Rotation paths and how fast each direction turns (degrees each step)
Each turn is a multiple of 5 degrees from 10 to 175, or 0.
Each row of a path follows its step; steps can be skipped.
path 1
step 0: [ 11  11  -1 -27 -19  12   6 -14  -7 -14 -18  25  -7   8   6   6  21 -26
  -1   8  10  -7   8   0 -11   9  -1  -9  14  -5  -7   4]
step 1: [ 20 -22 -13  -7  10  -8  25  14   4 -17  14  15  -3   5   2  -5 -25 -18
 -13   3   1   5  22   2   0   2   3  20  -1 -11  -6   1]
step 2: [  4   3  -5  -2 -14 -22  -8   7  -5   2   3  17  17   4   4   5  24 -26
   2  -5  31  17   4   9 -10  -5 -18   3  20  -1   2  -8]
step 4: [  3 -23   1  -3 -20 -16  14   3 -13  14   9   3  11   4   0  25  -7 -32
   3  -8   7   4   0  15  15  15  -1  10   9   5   0  19]
step 5: [  1 -14  -7  -4 -20  13  15  -1  -9 -12  -1  18   6   9  -6  -3  24 -16
 -15  33  -4  14  -1  -4 -11  -5  -2   0   6   6  22 -13]
step 6: [  5  -6   6 -10   2   9  16  -1  -3   4  10  10  13  17  -5  -2 -26   1
 -21   2  35  24   0   9   9   8   1  15  -4   8  -2  18]
step 7: [-10   0 -15 -30 -14   6   2  -1   9  -8  -1   5  -8   8  -3  21  18 -33
 -11   0  12  -3  -9  -5  -2 -12 -14  -5  16  17   4  10]
step 8: [  4 -17   0   4  -7  -1  11  14  10 -18  12  32 -22  10  -4  -9 -16 -12
 -15  12  -7  24  -9  11   3  -5   2   6 -14   2 -12   4]
step 9: [ 10   4  15 -21 -12 -17  -8   7 -28  10  -3  21  -5   3 -13   7  11 -12
 -12  -6  19  10  -2  -6  11   0 -22   7  18  -2  -1  13]
[-1 -7 -9  0  2 -6  5  4  3 -4  6 -2  2  0  2  8  0 -5  0 -4 -9 -6 -1  3
  1 -7  3  0 -2  1  3 -2] => 115
[ 1  0 -2 -3  4  6  1 -3  4  3  3  0  2 -4 -5 -3 -3 -1 -3 -7 -9 12  3  7
  3  4  0 -4  5 -3  0 -3] => 155
[-4 -2 -2  3 -3  4  4 -9  0  3 -2 -6  6  0 -5  2 -1  0 -4  6  2  2 -3  0
  2  1  8 -3 -3 10  6  2] => 45
[-4  3  1  2  6  4  0  0  6 -2 -1 -3  9  6  0 -3  1  1 -4 -8  9 -2 -1  1
  0 -8 -6  4 -1 -2  6 -5] => 90
[-7 11 -5  3 -1  0  1  7  5  2 -2 -3  0 -6  1 -2 -2 -8  2  1 -1  4 -8 -1
 -2  1  0  6 -2  3 -5  3] => 80
[ 0 -2  1 -3  2 -1  7  0 -3 -3 -3  3 -1 -1 -7 -1 -8  6  5 -6  1  4 -2 -4
 -2 -3  8  9 -6 -5  1  4] => 145
[ 4  9  0 -5 -9 -1 -7 -1 -4  3 -1  0  5 -3 -4  8  1 -2  4 -3  1  1  1  4
  0 -9  2 -3  2 -5  3  3] => 155
path 2
step 1: [  8   8  -6  -1 -17  -3 -20   9   7 -13  20   8  15  -4  12   8   6   2
   5 -10   2  -4  12  -3  -4 -12  -8 -17  -2  16  15  -6]
step 2: [ 12  -4 -17 -19 -13  11   2   6   7 -22   2 -16   0  -5  13  -7   7  -3
  -9   5  -1   8   3  -2 -11  -8 -18 -17   3  10  10  -8]
step 3: [  4 -17 -17 -10  -1  23  -9  -3   0 -12  13  -8  18   2   9   9   2  -4
   8 -20   2  -2  -2   5  11  -4 -12  -9  -4   3  10 -16]
step 4: [  8   5 -12  -8   7   2  -4 -20  11 -19   5  -8   5   2   2  20  -1   4
  -5   3   2  -1 -18  13  -9 -14 -12 -11   4   8  12 -22]
step 5: [ -8   9 -18 -15  -1   2 -11 -13  -7 -24  12   0   3 -14  12   8  -7 -18
   4  -5  -7 -14  -4   8   2  -7  -4   3  -8  17  -6 -13]
step 6: [  7   0   0  -4  10  -7  -4  -2  -4 -18  26  -5  -2 -19  11   6  -9   9
   3   1 -11  10 -10  -7   5 -18 -20  -1  -4  15   3 -10]
step 7: [ 10   9 -14   0  -3  13  -7 -10  -1 -18  -5  11   4 -21  12  -5 -18   7
  12  -2  14   6   5  -6   5  -5 -13  -6  -4  22   5 -11]
step 8: [  3  -4 -10 -23 -13 -13  -3   3  12  -9   6  -4   4 -10  11   5 -15   1
  13 -10  17  10 -12  -5   3 -17 -10 -11 -15   6  12  -2]
step 9: [  3   1 -18  -7  -4   3  -8   2  23 -10  -5  -2  -5  -7   9  -5   2  -4
  12 -24   5   2  -6   3   1 -11 -27   5  13  12   0 -13]
[-5 -6  4 -7 -3  2 -7  2 -2  8  4  1 -1  0  0  7 -1 -4  5  0 -4 -2 -3 -8
  6  0  2 -3 -8 -4  1 -2] => 145
[  2  -2  -4   2  -1  -6   7 -11   0   3   2   4  -4 -10  -2   0  -5  -1
   6   1   4   1  -4  -5   4  -2   0   7  -1   2  -3   2] => 35
[11 -7 -3  0  0  3  4 -1 -1  6  3 -3 -3  3  3  7 10 -3  0 -2  2 -3  1  2
 -8  3  3  3 -2  2 -2 -5] => 45
path 3
step 0: [-10  23  12 -13  -4  -2  13  -6 -21   3   0   1   2   7  -2  14 -14   4
  18   8   1 -18  13  -5   8  -9   1  23  10 -15   2 -12]
step 1: [ -3  21  -1 -11  -3 -11  -4 -14   4  23  -8  -9   5  14 -11  11   1  15
   3 -10  17  19  27  -6   6   5  -7   5  -6   9  -3 -13]
step 2: [ 12   7  -3  13  -2  -6   9 -21 -11  13  -4  14  21  -4  12  26 -12   7
   1 -17   6  -9   5 -18  -4   9  -7   0  -3   1 -17   8]
step 3: [  0   0  14  10  10   3 -11  -9 -28  12 -15  -2   3  12   3  12  -3   4
   4  -9 -10 -11   3   1  12  11  -4   9 -14 -22   0 -27]
step 4: [  8  10  11  -6 -10   2  -9 -10   3  12 -13  18   7   9 -14  -4 -16  -5
  -1 -15  -5  -2  30 -10   7  15  14  14  -3   2  18  -2]
step 6: [  7   1  -1   6   7  14  14  -9 -12  12 -14   0   1   8   1  -2  -6 -16
  -2 -22  -4   5  -5  -2 -10  27 -17 -12 -25   1   8 -14]
step 7: [ 16   4  12   7  -7   5  12   1  -4  -7 -15  -3   1   7 -14  -2 -28 -24
 -11   8   2 -27   9  -7   6  14   5   4  -6 -15   4   0]
step 8: [ -9  11   8  -9   7 -22   9 -12   7  16  -4 -13 -15  11 -23   1  -8 -23
  13   0   3  -2   1  -1  -5  -5  -2   9 -15  -7  24  -3]
step 9: [ 12  25   1 -12  -6  -5  37  -1   1   6 -10   7 -11  -2  -7   3  -2  -8
   0  -9   9   1   4 -11 -18  14 -23  -3   3  11  -2   0]
[ 3  0  1  2  2  3  7  1  5  5 -1 -1  6 -5  4  5  4  8 -4 -2  5  1 -4  1
 -8  1 -6 -8 -5  4 -1  1] => 95
[-6 -2 -3 -5  1  5  0  1  1 -2 -4 -5 -1 -9 -3  5 -5 -8 -3  2 -3  1 -1  6
 -4  9  5 -4 -1  0  5  3] => 35
[-2 -2 -6  7  3 -6  1  5  0 -9  0 -3  5  3  1  1 -7 -2  4 -7  5 -1  0  2
  4  2  3 -8 -2  4 -4 -5] => 85
[  3   4  -2   2  -1   9   0  -1  -1  -5   3  -2   1  -3   3   2  11  -7
  -1  -3  -4 -10   6   0   0  -4  -1  -4  -4  -3  -1  -6] => 100
path 4
step 0: [ -4  13  10  -5  -3  -9  18  -5  -6  21 -10  25   1  23  -8 -15  10   8
   6   1  17  13   8  15 -11  -5 -20  -6   6  -4   8   0]
step 1: [ -8   3   3 -13  13  -8  -4 -11   1 -19  13  12 -14 -10  24 -10  28 -10
  -6  -3  15  -1   9   2 -16   4  -3  19  -7  -2   0  15]
step 2: [  0  -2   8  20  43   3 -16   4   3   7  -5   3 -16  -9   3   2  -9   6
   7 -10  -4 -10  11   2  12   3 -11   2   8 -16  13   5]
step 4: [-15   6  -2  19  -9   2  -2  -9 -10  16  -4   6 -13  -3  -7  -3  19 -12
 -12 -11  -7  -8  -7  -5   7  30  15  -7  16  17  -9 -11]
step 5: [ -1   5   3   1   0   9  -1  -6  -2  15 -19   4  -1  31  -5  16   1  -2
 -22 -21   9   4   5  15 -21 -15  -6   9   3  13   8   1]
step 6: [ 23  -6 -13  11  -5  -2  -7  -4  -6   3  11   5   0  10  24  -2  12 -13
  16   2  27  -3   2   4 -27  15  -2   5  -1 -13   1  10]
step 7: [ -9  19   7   4  12  -3  13  16 -12  -8  -7  -6 -21  -6  -9  11   8   6
  24 -16  -2  -4   0   4  -4   7   1  14   6 -29  11  12]
step 8: [-10  -4  -8 -11  10  32  -2   4 -18  -4   1   5   1  -4  -6  -9   3   2
   7 -11   3   4  15  -8  11  15 -13  -1 -34   7  13   0]
step 9: [ -1 -15  -2  -6   3  -1  -5 -15  14  15  -7   8 -38  -4 -18  -1   4  -9
  14  -1   3   3  -6   4  11  17  -6  -6   3  18 -17  -1]
[ 3  3  7  0 -5 -2  3  1 -1 11  6 -1 -4  6  2  1 -2  1 -1 -2 -3  3  7  2
  4  1  5  1 -5  8 -7 -1] => 70
[ 2  0 -1  4 -4  6 -4 -1  7 -2  7  3  3 -5  6 -4  2 -3 -5 -6  2  3 -2 -4
 -1  5  5 -6 -9 -4  2 -1] => 155
[-5 -9  1 -3 -4  5  0  0 -3  0 -7  6 -3 -3  1  4 -2 10  2  0  1  1 -3 -4
  4  3  8 -5  1  6  2 -3] => 70
[  2  -1  -4  -2   5   6   4  -4   3  -1   6  -3  -1   0   2   8   0   0
  -3  -4  -4 -10   7   0   0  -4  -3  -5   0   7   9  -1] => 115
[  2   2   0   3   4  -3  -4   2   3   4   1  -2   0   4  -1  -6   2   3
   4   2   1  -4  -3  12   5   7   1 -10   4  -1   4  -5] => 160
path 5
step 0: [ 15   0  -4   5  15 -11  -1  -3  -7  -4   1   4  -2 -11   9  -7   4  14
  20 -17  10  14  21 -20 -15  11  23  -6 -17   9  -4  13]
step 1: [ -4   7   7 -14  10  -1  -5  -6 -16  22   4 -10 -13 -15  10   4   9  24
   1   7  -4  -7  -5  -9 -13  26  13  16  -4 -15  -2  15]
step 3: [ 13 -18  -7   2   1 -14   1   2 -13  -6  16  -1   6 -22 -15   6  -4  15
   9  13   3   3  16   0  -4   7  13 -21 -14  22 -16   1]
step 4: [ -9   3  -5   2  -8  13   3 -13  -8  15  15 -14  -8 -17   4  25   6  26
   8 -10  18   3  13  -1 -10  22  -6  -9 -10  -4   0   2]
step 5: [  5  -7  -5  -3  -5 -10  -6  11 -11  -3 -21  -6  -9 -24  15   4   9  17
  -8 -14  11  20  12   0 -10  11  14   8  11  -4  25 -10]
step 6: [ -2  -7   5 -11  17 -29   1   4   8  -8  -8   1  -7 -26  -3   3   8  15
  -8  -1 -17  -9  10  -2 -18  11  18  -3  -8  19 -10   4]
step 7: [-11  14   0 -15  18  -2 -11  -3   1  14   0   4  -3  -3 -11  10   4  27
  -3  -3  21  13   4 -12  -6  11   9 -15 -22  -3 -23   2]
step 8: [ 16  -1 -19  -8   0  -7 -17  19 -21   7   6  -7  -9 -11   2   8  -8  18
  13   8   9  10   1 -19   7  14  21  -3   1 -15  11  -4]
step 9: [  4  -5  -5   3  -6 -27  19   1 -15   5   7 -21  -8 -13 -16  20   8  15
  -7   3 -19   0   3  -3 -10  13  11  -5  -4   5  16  15]
[ -6  -4   8   3   0   1   0   4   0  -2  -5   0   2  -4  -3  -4   4   2
  -6   4  -1   0  -3  -5 -10  -2  -3  11   0   0   3   4] => 85
[ 1  2  0 -1  0  6  6 -3  9  7  1 -7 -1  6 -7 -1  8  4 -4 -4 -3  3 -2 -1
 -4  0  0 -4 -4 -2  3 -7] => 140
[-6 -1  2 -5 -5  4 -3  1 -1 -4 -6  3  0  6 -3 -3  1  1 -1 -3  9 11  6  0
  4 -4  4 -4  4 -3  4  4] => 135
[  5   6   1  -5   4  -2  -3   1   3   0  -3  11  -6  -2  -1  -3   7  -3
   1  -5  -1  -5   2   1  -5  -2   5   3  -2 -10  -4   1] => 60
[ -3   0  -3   7  -1   0  -7  -1   3   0   8   3  -1   5  -4   2   1  -3
   9   2   9   0   4 -10  -6   2  -1   1  -1   1  -1  -5] => 95
[ -1   7   3   4   7  10   0  -5   0   3  -1  -4 -10  -3   3   2  -3   1
  -1   9   1   6   4   0   1  -2  -3   2   2  -2  -6   1] => 115
path 6
step 0: [ -6  20 -18  10  -2  -2  14  -2 -21  14   4  11 -15   5  15   6   3  12
   5   3   9   5  -6  15  14 -38  -4  11  19  -2  10  -5]
step 1: [ -9  25   7  -2   3  -5 -24   4   5   8   8   8 -12  -4 -10 -12   7  -6
  -4  -3   4  -6 -12   3 -12 -43  22  -4  10  10 -12  -1]
step 3: [  3   7   7  11  13  -6   1 -11  -4   3   5  -7  -2  15 -26  -6 -11 -24
   1  -4  18  -1 -18  -2 -15  -8   8  33   2 -26  -3   6]
step 4: [ -6  -1  23  13   7   6  -8  -7   8   1  -3 -32  19  17  -6   9   2   5
   7  -4   4   6  13 -14  -5  -6  18  -2 -13 -21 -27  14]
step 5: [  1  -9  12  24 -10  -3   6 -21 -20  -9   0 -16  15  19 -21  15   6  -2
  15 -11  13 -14  16  -9 -15  12 -10   1  -3   4  16  -3]
step 6: [ 25  -9 -13 -11   9  -2   0  -9  -8   2   4 -32 -10   4   1   1  -1  -1
  16 -17  20 -15  21 -12   2  17  22   1  -6  16  -7   1]
step 7: [ -2 -14 -14  13  -6  -4 -16  13  12  -1  11 -21   2   5   1  23   3   6
 -15 -16  12 -11   4   1   6  21  -9 -18 -13  16  -4 -27]
step 8: [  5  -1 -19  -4 -18  -5  13 -10   4  25  -4 -29   2 -12   2   2 -21   4
  -4   6   1  -3  -3  16  11  14  -7  11   7  23  14 -19]
step 9: [  4   8   2  -9 -21 -16 -12  -1  10 -12 -13  -7 -22  -9   8   7 -16   5
 -34   3 -13  -1   0   9   7   9  26  -1   4  11  -5 -16]
[-3 -4 -4 -8  1  0  3 -2  1  1  1 -1  0 -8 -6  1 -6 -6 -4 -6 -3 -2  4  0
 -1 -6 10 -2 -1  2 -7  7] => 140
[-3 -3  2 -4 -6  2 -1 -6  4 -5  1  0  4 -7  2 -1 -5  3 -3  1 10  0  3  0
  6 11  2  1  0  3  1 -4] => 25
[-3 -2 -3  8  5  0  6 -3 -7 -4  2  2 11 -2  8  3 -1 -5 -5 -4 -1  1  1  6
 -3  0 -2 -4  3 -2 -1 -5] => 140
